Here are some points:
tensor([-44., -67., -13., 22., -29., -61., -94., 100., 50.,
        34., 48., 79., 91., 68., -127., 47., 21., 53.,
        16., -77., 44., -2., -63., 127., -118., -4., 66.,
        25., -110., -101., -127., 47.])
tensor([-16., 15., -10., -4., 27., -9., -27., -15., 18., -15., 14.,
        7., 21., -8., -46., 75., 13., -11., 11., 0., 35., 17.,
        -22., 18., 19., 39., -39., 16., -36., -30., 5., 11.])
tensor([-8., -88., 40., -43., -42., -28., 10., -9., -25., 29., -45.,
        -38., -46., -30., -19., -83., 26., -12., -22., -37., -92., -22.,
        101., 10., -54., -3., 25., -30., 25., 10., 44., 5.])
tensor([39., 50., -5., 30., -6., 15., -16., 16., 38., -46., 12.,
        -39., 5., -2., 7., 65., 23., -27., -12., 3., 1., 26.,
        -8., -2., 40., 16., -9., 24., -33., -39., 34., 21.])
tensor([11., -15., -38., 54., -19., -6., -57., 53., 98., -29., 76.,
        -31., -1., 77., -62., 57., -25., -30., -23., 1., 5., 21.,
        13., 49., -29., -22., 26., 46., -40., -62., -63., -15.])
tensor([12., 58., -34., -14., 27., 30., -10., -2., -21., -6., 5.,
        17., 11., -26., 20., 34., -3., 4., 14., -1., 33., 12.,
        -50., -29., 39., -21., 11., -6., -2., -11., 7., -7.])
tensor([55., 59., -24., 8., 5., 16., 11., 5., 36., -36., 9.,
        -43., 13., -14., 10., 31., 12., -10., 16., 3., -3., 10.,
        -26., -10., 14., -26., -7., -1., -19., 28., 32., -10.])
tensor([33., 115., -106., -47., 9., 4., -1., -38., -62.,
        12., -75., 68., 11., -69., -5., -49., -28., 30.,
        0., 18., 13., -34., -23., -66., 13., -18., 11.,
        -102., 19., 84., 28., -62.])
tensor([0., 77., -103., -19., -1., -21., -86., 29., -42.,
        -21., -37., 90., 37., -59., -127., -8., -40., -18.,
        -35., 8., 50., 43., -5., -26., -73., -44., 28.,
        -64., -53., -25., -37., -15.])
tensor([-15., -64., 45., 70., -44., -38., -56., 58., 75.,
        -10., 61., -32., 65., 71., -101., 29., 26., -3.,
        16., -45., 22., -28., -29., 84., -25., -53., 30.,
        82., -15., -83., -72., 48.])
tensor([-38., -67., -1., 8., 31., -40., -5., 34., 10., 6., 23.,
        76., 27., 51., -55., 32., -24., 39., 1., -21., 46., -3.,
        -58., 103., -95., 0., -3., 2., -31., -22., -86., 22.])
tensor([-24., 45., -64., -70., 42., -10., -23., 5., -95., 30., -75.,
        71., -39., -62., -3., -21., -32., 6., -18., 4., 22., 28.,
        -24., -35., -10., 7., 27., -64., -21., 35., -36., -29.])
tensor([-9., 30., 2., 45., -9., 18., -15., 17., 50., 8., 64.,
        1., 36., 29., -55., 50., -21., 23., -33., -2., 44., 17.,
        -36., 2., 32., 1., 16., 42., -9., -29., -36., 1.])
tensor([-67., -127., 60., -16., -12., -19., -5., -43., -71.,
        21., -10., -7., -27., 33., 2., -87., -8., -23.,
        2., -12., -43., -33., 92., 15., -67., -12., -2.,
        -35., 55., -5., -30., 0.])
tensor([-7., -66., 105., 55., -25., 9., 28., -23., 82., -7., 76.,
        -80., -6., 68., 14., 64., 44., -2., 7., -14., -8., 5.,
        -10., 33., 30., 30., -2., 99., 5., -65., 15., 17.])
tensor([-18., -68., 28., 7., -8., -14., 17., 4., 1., -21., 16.,
        -10., -43., 50., 59., -6., 1., -5., 27., -4., -13., -15.,
        30., 38., -14., 2., 6., 4., 32., -37., -24., -3.])
tensor([-59., -29., 74., 105., 5., -31., -90., 50., 108.,
        -3., 127., -51., 55., 48., -127., 83., 6., -18.,
        -10., -13., 33., 23., -68., 73., 1., 5., -7.,
        123., -13., -98., -103., 35.])
tensor([-23., -65., 3., -44., -6., -8., 42., 11., -32., 5., -28.,
        -15., -20., -30., 67., -46., -2., -6., 24., -8., 9., -28.,
        -21., -25., 6., -46., 41., -6., 63., 16., -16., -14.])
tensor([-23., -63., 31., 91., -50., -13., -55., 15., 99.,
        24., 87., -36., 51., 93., -114., -3., 28., 3.,
        11., -22., -6., -12., -21., 51., -40., 23., 34.,
        65., -7., -43., -104., -19.])
tensor([-76., -60., 66., 41., -30., -43., -54., 9., 11.,
        26., 70., -5., 58., 71., -118., 20., -15., 10.,
        -4., -47., 6., -31., -11., 64., -45., -48., 45.,
        67., -11., -59., -90., 29.])
tensor([-17., -92., 47., -58., 7., -22., -22., -37., -55., 46., -50.,
        45., -14., -32., -37., -50., 19., 36., 18., -71., -32., -49.,
        9., 42., -33., -48., 13., -2., 45., -30., 4., 25.])
tensor([29., 21., 11., 33., -2., 6., 21., -6., 7., -32., 14.,
        -73., 22., 13., 28., 44., 19., -21., -2., 22., 13., -20.,
        -2., 1., 31., 16., -49., 49., 9., 6., 49., 20.])
tensor([-42., -82., -8., -23., -6., -93., -23., 25., -44., 18., -65.,
        93., -12., 0., -64., -29., 0., 5., -2., -25., 4., -7.,
        21., 92., -85., 13., 0., -66., -51., -17., -42., 12.])
tensor([-21., -98., 52., 1., 15., -26., 11., 6., 6., 3., -24.,
        -2., 12., 0., -26., -5., 41., -17., 5., -20., -24., 14.,
        12., 58., -56., 27., -38., 3., -33., -7., -1., 33.])
tensor([18., -12., 49., 19., -9., 23., 79., -34., 26., -40., 33.,
        -87., -11., 42., 99., 12., 20., -18., 44., 1., -7., -16.,
        19., 5., 38., -4., -36., 8., 35., 31., 32., -3.])
tensor([-18., -19., -70., -82., 15., -54., -51., 0., -85., 59., -82.,
        73., -11., -96., -48., -68., -7., 9., -9., -19., 3., -24.,
        -10., -19., -20., -19., 37., -66., 11., 43., 9., -16.])
tensor([41., 68., -15., 35., 33., 83., 59., -34., 45., -35., 50.,
        -81., -5., 26., 125., 44., 0., -29., 12., 66., 37., 17.,
        -26., -84., 104., 10., -41., 29., 33., 64., 43., -24.])
tensor([33., 53., -10., 42., 4., 8., 25., 16., 27., -27., 38.,
        -34., 23., 44., 76., 54., 9., 3., 30., 33., 9., -8.,
        -47., -10., 52., 23., -9., 36., -37., 29., 25., -2.])
tensor([-1., 29., -110., -65., 28., -64., -79., 56., -70.,
        63., -112., 127., 2., -98., -86., -72., -29., 63.,
        -25., -17., 20., -3., -62., 7., -47., -8., 60.,
        -93., -43., 15., -42., -28.])
tensor([36., 80., -28., -19., 4., 39., 9., -42., -58., -17., -24.,
        -56., -27., -54., 73., 4., -3., -38., -19., 31., -10., 6.,
        10., -71., 56., 7., -23., -16., 48., 31., 72., -1.])
tensor([-19., -108., 11., -63., 11., -30., 26., -14., -58.,
        28., -48., 20., -13., 16., -3., -31., 7., 7.,
        25., -46., -12., -45., 42., 54., -83., -8., 14.,
        -24., 23., -7., -18., 19.])
tensor([41., 83., -41., 26., 33., 68., 34., -20., 38., -23., 37.,
        -56., 8., 14., 84., 44., -6., -20., 3., 59., 48., 17.,
        -32., -78., 86., 5., -29., 17., 18., 59., 32., -23.])
tensor([-61., -127., 120., 18., -24., -22., 35., -6., 20.,
        1., 40., -109., -12., 66., 26., -5., 31., -29.,
        21., -14., -63., -46., 80., 65., -9., 1., -9.,
        74., 56., -38., -1., 28.])
tensor([1., 2., -47., -19., 12., -35., -45., 32., -12., 34., -47.,
        107., 42., -33., -86., -32., -17., 45., -17., -19., 18., -8.,
        -28., 21., -54., -10., 8., -32., -36., 6., -19., 14.])
tensor([19., 95., -45., -8., 16., 52., 35., -5., 21., -36., 22.,
        -16., 12., -67., 50., 28., -11., -20., 4., 54., 62., 33.,
        -75., -86., 72., -9., -4., -6., 41., 40., 41., -17.])
tensor([49., 127., -86., 91., 29., 27., -58., 65., 109.,
        -44., 88., 8., 68., -12., -68., 115., 2., -5.,
        -27., 50., 123., 71., -127., -18., 49., 34., -28.,
        62., -62., -15., -21., 9.])
tensor([28., 12., -12., -20., -21., 4., 17., -7., -19., -20., -29.,
        -25., 3., -23., 42., -37., 4., -8., 17., 0., 5., -39.,
        11., -40., 36., -55., 8., -7., 49., 15., 42., 2.])
tensor([-9., 43., -34., 19., 11., -46., -90., 54., 30.,
        6., 6., 35., 48., -64., -127., 41., 34., -2.,
        -11., -23., 51., 22., -104., 64., -6., -6., 20.,
        12., -44., -32., -55., 20.])
tensor([19., -14., -88., -52., 34., -26., -36., 59., -19.,
        26., -48., 126., 12., -28., -85., -16., -7., 39.,
        -5., -20., 34., 27., -26., 49., -118., 6., 23.,
        -53., -75., -14., -46., 9.])
tensor([10., 19., -19., 42., -7., 7., -11., 38., 34., 3., 22.,
        81., 49., 33., -71., 14., -27., 42., -26., -1., 39., 10.,
        -50., 20., -51., -26., 19., 10., -37., -25., -49., 12.])
tensor([-2., 54., -28., -12., 34., -11., -13., -35., -10., -33., 13.,
        9., 3., -48., 48., 35., -33., -30., 7., 12., 27., -2.,
        -81., -49., 61., -49., -9., -24., 11., 40., 10., -23.])
tensor([-15., 48., -14., 14., 7., 5., -16., 6., 17., -2., 8.,
        8., 4., -14., -29., 33., 4., -7., 1., 17., 23., 25.,
        -47., -8., 28., 26., 0., 16., -34., 4., -32., 0.])
tensor([7., 28., -19., 47., 5., 10., -11., 30., 61., -39., 57.,
        2., -2., 38., 22., 58., -5., -2., 14., 22., 46., 28.,
        -51., 16., 32., 12., 1., 23., -10., -35., -42., -11.])
tensor([43., 73., 37., 7., -39., 59., 99., -67., -35.,
        -17., -14., -101., 0., 25., 124., -17., -19., -3.,
        -7., 35., -9., -40., 77., -91., 87., -4., -25.,
        15., 84., 40., 96., -7.])
tensor([21., 62., -67., -41., 26., -3., 20., 16., -49., 3., -37.,
        52., 8., -53., 58., -6., -31., 21., 8., 39., 41., -16.,
        -32., -47., 24., 6., -1., -35., 17., 21., 36., -17.])
tensor([-14., 6., -18., -45., 26., -9., -4., -38., -26., -4., -31.,
        16., -5., -37., -6., 33., 10., -8., 12., 1., 14., 1.,
        9., -9., 21., 36., -35., -23., -9., -5., 38., -4.])
tensor([24., 127., -46., 13., -7., 53., 18., -9., -24., -11., -1.,
        -12., 32., -20., 28., 34., -25., 11., -29., 44., 55., 22.,
        -33., -74., 92., 10., -12., -11., -8., 37., 26., -20.])
tensor([-19., -54., 49., -26., 7., 10., 57., -30., -22., -7., -18.,
        -40., -53., -30., 67., -17., 19., -35., 8., -2., -22., 21.,
        6., -9., 5., -2., 0., -23., 48., 14., 15., -11.])
tensor([-65., -82., 54., -7., -12., -69., -63., -28., -44.,
        31., -11., 50., 7., 11., -111., -33., 5., 24.,
        20., -55., -51., -59., 9., 75., -70., -27., 11.,
        2., -9., -38., -63., 10.])
tensor([-16., -127., 55., -62., -9., -42., 60., -5., -86.,
        19., -71., -30., -49., 14., 82., -82., 0., -4.,
        11., -19., -97., -71., 123., 34., -76., -9., -1.,
        -28., 35., -19., 35., -4.])
tensor([-22., 35., 23., -39., -11., -15., -22., 17., -34., 14., -32.,
        4., 17., -85., -45., -23., 15., 5., -5., -9., -10., 25.,
        -25., -12., 18., -35., 30., -8., -10., 18., 2., 13.])
tensor([-33., -49., 18., -80., 0., -44., -9., -8., -66., 27., -53.,
        10., -30., -43., -47., -44., -2., 13., -8., -34., -40., -17.,
        69., 51., -60., 0., -5., -31., 21., -9., 9., 10.])
tensor([-48., -90., 36., 1., -22., -59., -10., 44., -9.,
        20., -11., 16., 55., 0., -111., 21., 38., 3.,
        6., -64., 35., -10., -6., 104., -61., -23., 25.,
        -8., -39., -49., -44., 57.])
tensor([-23., 27., -33., 22., -4., 13., -21., 0., 6., 18., 20.,
        46., 28., 11., -51., 14., -5., 31., -16., 9., 36., 2.,
        -51., 5., -8., 31., 0., -11., -11., 2., -31., -15.])
tensor([64., 80., -47., -18., 6., 52., 93., -13., 37., -31., -16.,
        -36., 14., -40., 104., 13., -6., -7., 18., 40., 55., 18.,
        -19., -70., 78., -16., -19., -32., 29., 70., 72., -18.])
tensor([71., 127., -97., 27., 29., 55., 37., -24., -2.,
        -33., 9., 29., 36., -9., 104., 37., -33., 35.,
        14., 70., 71., -22., -100., -96., 86., 2., -37.,
        -11., 11., 88., 53., -34.])
Here are 16 more points, each followed by its number:
tensor([3., -11., -12., 29., 4., -9., -13., -12., 5., -16., 8.,
        8., -5., 27., 21., -16., -9., -11., 10., 12., -17., -18.,
        11., -14., -13., 18., -22., -15., -3., 8., -1., -12.]) 0
tensor([41., 48., -66., -22., 23., 28., 8., -10., 24., 15., -25.,
        34., -13., -26., 4., 5., 9., 10., 17., -4., 20., 14.,
        -37., -36., 24., 5., 10., -29., -26., 50., 16., -20.]) 1
tensor([17., 115., -60., 28., 17., 6., -41., 20., 36., -25., 14.,
        21., 10., -29., -63., 73., -16., -7., -28., 24., 62., 68.,
        -55., -2., 27., 28., -18., -22., -64., -10., -24., -23.]) 2
tensor([24., 25., -108., -49., -1., -1., -26., 14., -7.,
        -7., -33., 32., -46., -25., 1., -24., -48., -12.,
        -28., 19., 2., 10., 33., -35., -14., -28., 37.,
        -57., 3., 10., -2., -56.]) 3
tensor([-13., -6., -28., -62., 2., -1., 33., -16., -36., 24., -75.,
        47., -35., -59., 14., -25., 5., 25., -16., 5., 20., 27.,
        29., -14., -3., 58., -8., -77., 7., 12., 45., -22.]) 4
tensor([-4., -7., -9., -33., 14., 40., 53., -25., -17., 20., -30.,
        17., -31., 6., 45., -31., -12., 8., 3., 6., 16., 12.,
        21., -39., 8., 16., -3., -21., 20., 45., 2., -4.]) 5
tensor([9., 37., 20., 39., 20., 44., 42., -16., 13., -27., 53.,
        9., 51., 35., 61., 43., -16., 10., 10., 16., 42., -4.,
        -53., -23., 49., -18., -31., 24., 14., 12., 13., 19.]) 6
tensor([-10., -49., 26., -8., 22., -36., 32., 24., 7., -13., 9.,
        19., 44., 14., 29., 25., 1., -13., 25., -19., 23., -18.,
        2., 36., -4., -33., -12., 9., -17., 1., 38., 60.]) 7
tensor([12., 3., -63., -30., 9., -21., -61., 38., 5., 8., -31.,
        64., -3., -50., -81., -14., -15., -1., -34., -11., -1., 28.,
        -12., -7., -40., -16., 26., -20., -50., -11., -14., -4.]) 8
tensor([-32., -79., 48., 73., -15., -28., -32., 48., 79., -24., 85.,
        -15., 2., 101., -30., 56., 10., -6., 22., -19., 10., 6.,
        -14., 98., -30., 8., 13., 68., -18., -92., -90., 22.]) 9
tensor([23., 104., -95., -70., 4., -21., -50., -6., -86.,
        46., -76., 123., 37., -108., -41., -43., -10., 68.,
        -1., -15., 30., -20., -79., -48., 9., -9., 39.,
        -74., -14., 46., 14., -20.]) 10
tensor([-4., -29., 45., 9., 8., 63., 94., -47., 26.,
        -30., 25., -115., -66., 5., 127., 1., 3., -75.,
        10., 36., 13., 28., 54., -78., 107., 23., -50.,
        7., 75., 45., 52., -1.]) 11
tensor([-18., -37., -39., 25., -25., -41., -64., 67., 28.,
        55., -13., 25., 33., 11., -127., -17., 2., 8.,
        -44., -1., 15., 3., -4., 43., -55., 32., 36.,
        14., -40., -27., -88., -3.]) 12
tensor([-20., -52., 0., -35., 9., -20., 21., 15., -24., 55., -65.,
        73., -2., -15., -20., -30., 16., 36., -6., -17., -2., 3.,
        -3., 32., -30., 32., 8., -38., -34., 29., -19., 8.]) 13
tensor([-37., -127., 59., -37., -26., -45., 4., 46., 2.,
        -2., -34., -13., -55., -2., -15., -81., 33., -33.,
        25., -41., -88., 13., 79., 56., -85., -18., 49.,
        -21., -11., -27., -37., 8.]) 14
tensor([-5., -21., 1., -91., -27., -18., 83., -59., -118.,
        23., -102., 14., -23., -63., 104., -110., -13., 58.,
        10., -4., -8., -88., 34., -36., 6., -22., 0.,
        -89., 119., 64., 63., -34.]) 15
Which of these numbered points is nearest to each point below, ignoring the 3 directions in which the first points spread most? Its number follows each.
tensor([-21., 24., -27., 60., -34., -57., -74., 71., 66.,
        29., 46., 71., 127., 19., -127., 54., 1., 83.,
        -6., -35., 104., -23., -127., 106., -36., -18., 34.,
        32., -30., -58., -116., 15.]) > 15
tensor([-48., -76., 44., 12., 5., -22., -8., 15., -23., 19., 22.,
        76., 57., 53., -56., -4., -17., 32., 3., -41., 11., -25.,
        -13., 66., -65., -32., 9., 9., -13., -41., -55., 44.]) > 6
tensor([24., 90., -102., 23., 18., -1., -88., 58., 87.,
        7., 25., 103., 9., -4., -106., 30., -29., 29.,
        -10., 21., 27., 78., -58., 2., -35., 39., 26.,
        -26., -107., -27., -68., -58.]) > 3
tensor([13., 31., -11., 13., 32., -15., 28., 35., 29., -25., 27.,
        27., 65., -3., 32., 57., -7., -4., 22., 7., 58., 2.,
        -52., 4., 35., -27., -17., 10., -33., 18., 40., 43.]) > 7
tensor([6., 39., -10., -3., 21., 21., 28., -5., 13., -15., 0.,
        -9., -11., -57., 32., 35., 12., -23., 0., 18., 36., 51.,
        -77., -26., 39., 6., 0., -22., 8., 20., 5., -19.]) > 11
tensor([41., -4., 63., 6., -16., 67., 76., -42., 27., -24., -5.,
        -83., -75., 24., 127., -16., 26., -13., 7., 44., -51., 20.,
        53., -57., 75., 55., -26., 42., 49., 11., 72., -14.]) > 4
tensor([36., 63., -122., -86., 31., 8., -6., -14., -44.,
        43., -99., 111., -22., -93., -18., -46., -5., 35.,
        7., -12., 24., 5., -37., -57., -3., -4., 33.,
        -101., -18., 72., 26., -38.]) > 1
tensor([10., 15., -31., 5., -7., -5., -60., 42., 30., 33., -22.,
        81., 6., 1., -73., 6., 7., 41., -20., -6., 16., 42.,
        -41., 33., -26., 42., 35., 12., -55., -47., -48., -1.]) > 4
tensor([8., -82., 59., 40., -13., 16., 28., -10., 89., -5., 48.,
        -75., -27., 74., 16., 22., 47., -25., 35., -30., -32., -4.,
        22., 37., 7., 6., -3., 57., -3., -13., -12., 18.]) > 1
tensor([31., 95., -51., -29., -6., 3., -24., -15., -44., 27., -31.,
        64., 34., -66., 0., -25., 0., 54., 6., -3., 14., -19.,
        -72., -53., 36., 0., 22., -32., -4., 44., 21., -16.]) > 10
tensor([-7., -34., 64., 9., -32., -17., -9., -19., -11., 18., 18.,
        -19., 19., 19., 5., -22., 28., 27., 22., -32., -40., -41.,
        -3., 21., 4., -3., 13., 35., 16., -10., -1., 21.]) > 10
tensor([23., 107., -32., 45., -27., 39., -23., 21., 29., 1., 27.,
        -22., 38., -34., -35., 14., 15., 11., -12., 29., 54., 8.,
        -91., -42., 64., -2., 22., 39., 28., 4., -7., 0.]) > 10
tensor([-60., -52., 127., 123., -16., 3., 12., 20., 72., -27., 127.,
        -15., 74., 127., -29., 54., -9., 31., 37., -5., 16., -22.,
        -32., 81., -27., -26., -10., 101., -15., -60., -99., 42.]) > 6
tensor([-14., -37., -13., -18., 24., -29., -20., 25., -13., 21., -47.,
        65., 34., -41., -70., -4., 24., 8., -9., -15., 12., 28.,
        -32., 42., -62., 22., -17., -31., -58., 7., -16., 19.]) > 13
tensor([-27., -126., 57., -15., -37., -16., 44., -8., -28.,
        38., -39., -77., -54., 33., 48., -86., 10., -27.,
        -21., 10., -70., -43., 122., -4., -26., 29., 5.,
        13., 59., 12., 1., -5.]) > 12
tensor([45., 63., -22., 9., -21., 23., -3., 4., 42., -5., 7.,
        -51., -6., -53., -13., 4., 21., -22., -31., 12., -20., 30.,
        4., -48., 38., 15., 3., -7., -10., 32., 60., -8.]) > 8
tensor([-6., 19., 33., -5., 10., 9., -13., -24., 16., -50., 7.,
        -23., -42., -18., -18., 33., 9., -39., -1., -2., 4., 61.,
        45., 15., 13., 24., -56., -9., -21., -37., 9., 22.]) > 2
tensor([35., 63., -37., -41., 16., -3., -2., -26., -31., -5., -44.,
        54., 26., -61., 8., 34., 19., 36., 12., -10., -7., -27.,
        -65., -19., 33., -18., -2., -22., -35., 21., 65., -4.]) > 10
tensor([23., 71., -68., 73., -17., 5., -53., 71., 85., 20., 37.,
        -5., 57., 10., -92., 47., -3., -1., -51., 44., 64., 40.,
        -69., -8., 26., 44., 15., 44., -57., -5., -68., -14.]) > 12
tensor([8., -75., 73., 90., -47., -14., 17., 46., 90.,
        -49., 84., -108., 77., 86., -27., 67., 48., -46.,
        26., -5., 19., -19., 16., 89., -18., -35., -30.,
        83., -14., -71., -1., 69.]) > 7
tensor([-14., -12., 67., 68., -14., 25., 66., 4., 48., -52., 56.,
        -62., 24., 68., 68., 47., 15., -3., 33., 18., 34., -9.,
        -22., 30., 37., -2., -30., 36., 35., -20., -13., 20.]) > 6
tensor([3., 31., -4., 28., -13., -7., -21., -6., 6., 3., -7.,
        -37., 13., -11., -30., 25., 29., -21., -1., -5., 1., 10.,
        -23., 20., 19., 27., -8., -8., -14., 1., -5., -5.]) > 2
tensor([-3., 9., -89., -32., -14., -26., -41., 52., -29., 64., -69.,
        62., 14., -47., -81., -62., -20., 23., -50., 17., 24., 0.,
        2., -18., -38., 26., 42., -44., -14., 22., -48., -28.]) > 12
tensor([26., 30., -17., 58., -38., 20., -56., 42., 90., 19., 50.,
        -27., 31., -10., -58., -5., 18., -6., -12., 14., 4., 26.,
        -40., -30., 29., 2., 29., 54., -8., -32., -38., -7.]) > 12
tensor([25., 88., 31., 127., -5., 76., -8., 1., 127.,
        -15., 127., -104., 70., 63., 3., 111., 15., -20.,
        -17., 35., 45., 18., -80., -55., 127., 41., -19.,
        127., -3., -13., -2., 22.]) > 10
tensor([-33., -19., 28., -14., -2., -38., -37., -47., -46., 15., -17.,
        34., -4., -25., -56., -26., -1., 14., 16., -26., -37., -46.,
        -3., 13., -15., -17., -7., -11., 8., -1., -18., -7.]) > 10
tensor([-30., -81., 7., -24., -5., -38., -7., 14., -26., 4., -17.,
        38., -46., 29., 19., -31., -6., 12., 19., -20., -19., -20.,
        35., 49., -47., -4., 25., -23., 19., -41., -38., -6.]) > 9
tensor([-4., -46., 2., -45., 1., -1., 47., -22., -50., -16., -40.,
        7., -78., -1., 120., -54., -10., 1., 23., 15., -24., -23.,
        53., -20., 7., 3., 4., -42., 66., 9., 23., -27.]) > 9
tensor([55., 127., -105., 21., -1., 13., -51., 41., 35.,
        -21., 2., 44., 76., -52., -58., 39., -8., 16.,
        -4., 18., 97., 9., -115., -45., 58., -45., 21.,
        -1., -22., 8., -2., -7.]) > 10
tensor([-61., -94., 91., 58., -22., -47., -59., 31., -29., 26., 50.,
        -20., 12., 99., -56., -34., 3., -4., -9., -28., -70., -35.,
        68., 98., -90., 18., 9., 40., -8., -60., -76., 43.]) > 0
tensor([-7., -7., -23., 4., 8., -23., -21., 39., -7., 8., 4.,
        28., 6., 31., -5., 1., -11., 13., 27., -12., 18., -20.,
        -8., 36., -21., -9., 23., -3., -20., -23., -58., 6.]) > 9
tensor([-33., -89., 63., -68., -22., 8., 72., -58., -82., 29., -48.,
        -24., -70., -5., 78., -92., -20., 18., -16., -24., -62., -48.,
        119., -33., -2., -16., 17., -33., 97., 16., 45., -18.]) > 5
tensor([-14., -67., 49., -59., -28., -43., 44., -23., -98., 17., -64.,
        18., -12., -21., 48., -77., 20., 38., 19., -49., -46., -57.,
        49., 15., -36., 0., 21., -51., 27., 17., 44., 9.]) > 10
tensor([19., -13., 15., 45., -24., -7., -3., 6., 36., -29., 40.,
        -31., 23., 45., 41., -6., 10., -4., 27., 6., -52., -51.,
        -1., 11., 4., -27., -3., 23., 4., -2., 3., -7.]) > 0
tensor([60., 127., -115., -43., 31., 51., 31., -33., -38.,
        -36., -59., 24., -44., -102., 76., 16., -36., -5.,
        -23., 68., 54., 60., -28., -119., 86., 28., -30.,
        -98., -5., 77., 69., -70.]) > 2
tensor([39., -19., 50., 47., -20., 36., 75., -26., 47., -19., 57.,
        -98., 0., 63., 85., 22., 31., 0., 20., 7., -16., -36.,
        28., -12., 35., 0., -20., 49., 40., 8., 48., 4.]) > 1
tensor([16., 45., -75., -49., 37., 33., 23., -24., -50., 17., -47.,
        28., -12., -38., 56., -31., -20., 7., -2., 31., 33., -5.,
        -4., -69., 25., -8., 1., -58., 29., 72., 29., -33.]) > 5
tensor([43., 127., -127., -71., 45., 23., -44., -18., -47.,
        -36., -78., 101., -24., -127., -33., 17., -29., -2.,
        -27., 38., 86., 91., -45., -84., 52., 23., -39.,
        -117., -39., 36., 46., -31.]) > 2
tensor([-11., -17., -9., -5., 28., -27., -21., 52., 27., -6., 30.,
        15., 43., 11., -46., 53., 15., 0., 31., -35., 37., 15.,
        -34., 73., -24., -24., -10., 10., -69., -12., -34., 41.]) > 7
tensor([36., -16., -43., 0., 1., -10., -47., 28., 53., -12., 0.,
        19., -19., 26., -46., 21., 31., 0., 13., -16., -20., 23.,
        -4., 65., -60., 47., 13., -11., -66., -34., -32., -11.]) > 1
tensor([6., 2., -7., -29., -7., -5., 25., -55., -52., 0., -47.,
        -13., -24., -6., 32., -62., -5., -3., 17., -2., -55., -58.,
        53., -22., -12., -20., -4., -55., 49., 54., 28., -34.]) > 0
tensor([-26., -25., 44., 7., 9., -21., -34., -6., 28., 11., 29.,
        5., -11., 9., -43., 18., 13., 12., -1., -32., -25., 25.,
        -1., 55., -29., 25., -5., 1., -24., -34., -30., -2.]) > 2
tensor([-31., -45., 112., 62., -20., 12., 45., -46., -2.,
        -32., 51., -115., -32., 69., 48., -31., 6., -29.,
        8., 19., -47., -36., 76., -9., 1., 34., -59.,
        66., 72., 19., 12., 22.]) > 0
tensor([-60., -127., 121., 24., -24., -65., -18., 22., 25.,
        11., 27., -16., -8., 85., -87., 20., 20., -1.,
        -4., -67., -40., -19., 100., 127., -105., 9., -4.,
        76., -11., -127., -36., 71.]) > 2
tensor([-11., -4., -56., -104., 22., -52., -55., -46., -110.,
        58., -126., 77., -47., -120., -73., -87., 1., 6.,
        -26., -47., -54., -22., 54., -12., -52., 7., 13.,
        -127., 13., 35., 35., -34.]) > 2
tensor([-20., -40., -6., -4., 10., -20., 4., 44., 72., 40., 27.,
        21., 26., 27., -34., 56., 11., 13., 14., -28., 51., 20.,
        -42., 53., 14., 6., 44., 23., -36., -18., -37., 21.]) > 13
tensor([53., 127., -95., 35., -12., 14., -67., 30., 38., 15., 16.,
        16., 65., -22., -87., 52., -17., 12., -37., 12., 42., 20.,
        -55., -32., 37., 19., 21., 8., -51., -8., -5., -17.]) > 12
tensor([19., -4., -21., 30., -7., 7., -8., 24., 49., 7., 13.,
        -2., -10., 45., -6., 17., -13., 7., -25., 13., 9., 23.,
        21., 0., -4., 33., 2., 24., -37., -18., -25., -15.]) > 12
tensor([-5., -9., -21., -96., 46., -3., 66., -21., -87.,
        2., -97., 99., -48., -86., 91., -69., -9., 24.,
        23., 18., -4., 15., 36., -29., -23., 11., -33.,
        -107., 14., 42., 56., -15.]) > 13
tensor([40., -8., -1., 22., -28., 6., 47., 16., 27., -48., 10.,
        -62., 45., 7., 42., 23., 27., -29., 23., 21., 30., -19.,
        12., 6., 12., -37., -28., 2., 16., -5., 57., 25.]) > 7
tensor([-52., -127., 96., -20., -34., -40., 62., 0., -36.,
        5., -23., -60., 4., 14., -6., -20., 47., -24.,
        19., -60., -18., -34., 76., 73., -41., -29., 6.,
        -4., 24., -26., 11., 58.]) > 7
tensor([-37., 19., -57., -27., 15., -46., -57., 49., -14.,
        36., -25., 79., 53., -50., -107., 7., -8., 31.,
        -6., -7., 43., -7., -58., 37., -29., -6., 31.,
        -19., -20., -15., -40., -1.]) > 10
